The rows of M fall into several groups, which share some directions, and each row is roughly a mix of its group's hidden directions.
M:
[[ 11 -18  26  16   4   6   0 -12 -13  -3]
 [  9  -1 -24  26  -4 -14  14   1   3  -5]
 [ -6 -15  22 -11  -8   1   7 -25 -11   3]
 [ 10 -10   9   3  -9  13   3 -24 -25  -1]
 [ 14  11  14  -4   1  -6   1  32   2 -13]
 [  5   4   7  21   4  22  18  11  15  -9]
 [-11  -6  12 -23   2  16 -12 -16  -2  16]
 [-15  -5  -2 -20  -8  21 -13  10 -15 -11]
 [-28  -2   1   9   8 -11 -12  10 -17  12]
 [ 18  -7  -9  17   2 -19  15  12   4 -16]
 [ 19  -2  -7  26  -9 -13  18   5  -5  -6]
 [ -5   8  34 -20   1  11   2  -1  -4  -1]
 [ -9  -6 -17  19   1  15  14  -6  -3 -23]
 [-23   1  -5  10   9  24  -3  -1 -14 -16]
 [ -6   2  11 -22   7  -5 -19   6  -6  25]
 [ 12   8 -11  -5   5  15  -1  29  17  -6]
 [ 10   6  -2  22  -5  -3  14  24  17  -2]
 [ -9 -29   5  17   7  20   2   3  -7   2]
 [-15   3   2 -24   2  14 -17  20   2   9]
 [ 20 -20  -3  -3   8  22   3  19   3  -4]
 [  5 -22  23   5   3   8   5 -15 -20   0]
 [-22 -14   7   7  13   2  -2 -26   1  13]
 [ -9   5 -12  26   2 -10   8  15   8  18]
 [  9 -29   3   6   1 -13   5 -25  -1  -3]
 [  7  -6   7 -31  -4 -19  -3  13  -9   6]
 [  4 -23  12 -13  10  -4  -9   3  26   2]
 [ -4  -5 -17 -23  11  -7  -8  17 -15 -13]
 [ 23  -1  -7  30  -3  -3  15   0   0   8]
 [ -4 -10 -29  17  -5  14   3   6  13  10]
 [  3   1 -29  18  -3 -17   4  15   4   6]
 [  1   8  15 -21  -5  23  -7 -10 -16  -7]
 [-18 -11  -3  28   7  -7  -2   6  16   9]
 [  7  -2  17  13  -8   7  17 -21 -21  -1]
 [-16   2  -1  11  30   4  -8 -15 -12   4]
 [ 15   6 -12  16  -8 -23  13 -11   2 -13]
 [ -8   8   9 -26   2  21 -16   1 -12   5]
 [ -7  16 -13  -9   0  10 -17  26   8  10]
 [-12  16  10 -19  -1  13  -5   7  25   3]
 [  8   6  14   3  25  10   1 -14  14  19]
 [  6 -20  -7  26   1   0  13 -13  15  -7]
 [ 12 -24 -15  11   3 -17 -12  10  -4  10]
 [ -2   3 -14 -21 -16   8 -12  16 -12 -17]
 [-22   2   0 -26   7  -8 -15   3  11 -13]
 [  6  -8  -8  20   3 -26  20  -4  -5  -9]
 [  0 -21 -12  12  -1  -6  12 -26  -1 -14]
 [  3   0  -1  10  -4  -6  17 -16 -32  -6]
 [-16  -7  18   3  25   9  -4 -13  -8  14]
 [  6   6  -1 -13   0   1 -18  33  -7   7]
 [  8  22   5  17  -5  -7   7  26   8   7]
 [  1   8   4 -30   6  -7  -7   7 -22 -12]
 [ 24 -12 -13  16  -3 -16   2  10   5 -15]
 [  2 -11  22 -15   8   3  -5 -15 -22 -12]
 [ 15  -7  -2  26   1 -18   6   0  -4  21]
 [ -5  -6  22 -30  -5   3  -1 -12   9   9]
 [ -1  12  26 -22  -3   9 -10   2 -12   8]
 [ -9  19 -14   6   1  -3 -12  29  -9  -2]
 [ -6  -2  17 -25   0   7 -14   0  -1  23]
 [  2 -16 -13  19  15  11   8   4  23  -5]
 [ -3 -17 -29  -7   8  -9 -19  -4   6  -1]
 [ 16  -4 -22  13   5   6   7  19  19  -6]
 [ -8 -18  16  -9  10   0  -3 -27 -13  -3]
 [  0  -2  26 -23  -7  18  -7  -8   1   9]
 [ 27   9  23   4   5  -2  11   3 -15  -8]
 [-12 -18   9 -10  10  25  -2 -19   2   2]
 [ -8  16  25  10  -5 -15  -3 -13   9  15]
 [ 11  19 -16   6  -3  -2   4  20  -4 -23]
 [ -2   4   8 -23  -4  17 -11  24 -12  -4]
 [ 11   1 -22   9  -7   6   9   3   3 -30]
 [-12  26  -1 -14  -7  13   3   8  21   5]
 [-17   2 -11   3  12   1 -16  17  19  15]
 [ 14  -7 -13   3 -10 -25   8 -20   3  -9]
 [  8 -16  12  14  -3 -12  19 -14  17  10]
 [-26 -13   6 -18   2   8 -14  -3 -17   4]
 [ 25  13 -12   5  -1   9  16   7  -1 -20]
 [ 10 -14  -1   9  27 -14   6  -7 -12 -14]
 [ 14  -2   7 -18   6 -15 -10  22   5  19]
 [ 19 -10  14  -3  13 -25   5  -5  -5 -14]
 [-13  -1  19  12  12  10   9 -24 -13  -1]
 [ -2  -9 -34  12   6  -3   5  13  -4  -9]
 [ 17  -3  13  18   5 -17  18  -2  15  10]
 [ 21   4  13   0  21  13   9  12  -6 -16]
 [-22 -15 -18  16  -6   1  -2 -12  -6  17]
 [ 18  17 -10  -4   5 -23   6   6 -15 -13]
 [  3 -14   8  17   7  -7   2  -1  33   0]
 [-16   6 -15  23  10 -16  10   9   0  12]
 [  1   7 -12 -27   3  -5  -1   0 -13 -25]
 [-26  11   4 -24  -4   9 -16   3  -1   2]
 [  7  18 -18  21   6  -8   3  17  -2 -15]
 [ -6 -13 -17  24   1   3  11 -11  20  -6]
 [ 14  21  -4  17 -13  -5  14 -14 -15   5]
 [  1 -25   7  -5  16 -18  -2 -13   5  17]
 [ -6  30 -13   2 -11 -14  -1  -2  18   5]
 [ 11  -1  20  10   2 -12   9 -17  21 -13]
 [ 10   6  24 -25  -8   8   1   1 -14  -8]
 [  5  15  13 -22   2   8  -2   7   1 -27]
 [-20   1  12 -16  20   9 -18  -2 -11  -1]
 [-25   4 -11  -9   4  19 -18   1 -14  -5]
 [ -2  -2 -25   9   6 -16  -8  20  16   5]
 [-17   3 -29  -5   7  10 -15 -11   9  -4]
 [ -2  21   8 -13 -18  22  10  -8   9   5]
 [-14  -9  19   8   3   4   7 -24   7  20]
 [ 27  -3 -10 -14  18   0  -2  -1  -3 -20]
 [ -9   2  21 -27  -3  11  -4  -9  14   9]
 [  9 -13  27  -3  10 -22   0 -13   2  -6]
 [  6   6  22  22  -9   6  10 -16  -9  12]
 [-13   5  16 -26   1  -1 -13   0 -21   2]
 [-17  22   4 -25  -3   1 -15  10  -4   4]
 [ -8 -13   9  20   5   0  13 -20  16  14]
 [ -5 -14  -8 -25 -13   0 -16  15   9  12]
 [ 12 -32  11   9   9  -6   7 -13  -4  -5]
 [ -7  -6 -12  17  -2 -12  19 -21  16   3]]
One row of each group comes first, with its name. Which group is each row after those in?
[ -1 -17 -20  21  10  -6   1  15  17   3]  B
[ 14  -2 -18  17 -14   0   2   8  26   6]  U
[ -9  -3  -6  11 -20  21  13 -15  12 -12]  D

[-13 -18   5   5   9   1   1 -25  12  19]  D
[  2  -9  13  15   2  10   6 -24 -25  -3]  U
[ 16  16   1  14   7 -23   4   5  13  16]  D
[-19  -8  17 -16  -1   1 -13  14 -16  14]  D
[  1 -21  -7   0  -8   7   4   4  32  11]  D
[  9  15  20   1 -10  16  11  -3 -23  -7]  U
[ 14 -19  17  -7  17   1  -6  19  13  -4]  B
[-11  -3 -27  -2   2  11 -16  17  15   2]  D
[-11 -12 -19   5   6 -20   3  -9 -19 -13]  B
[  1  16  -2  26 -11   8  22  -7 -11   3]  U
[-12   0  22 -26   5   4   4 -20   1  -7]  U
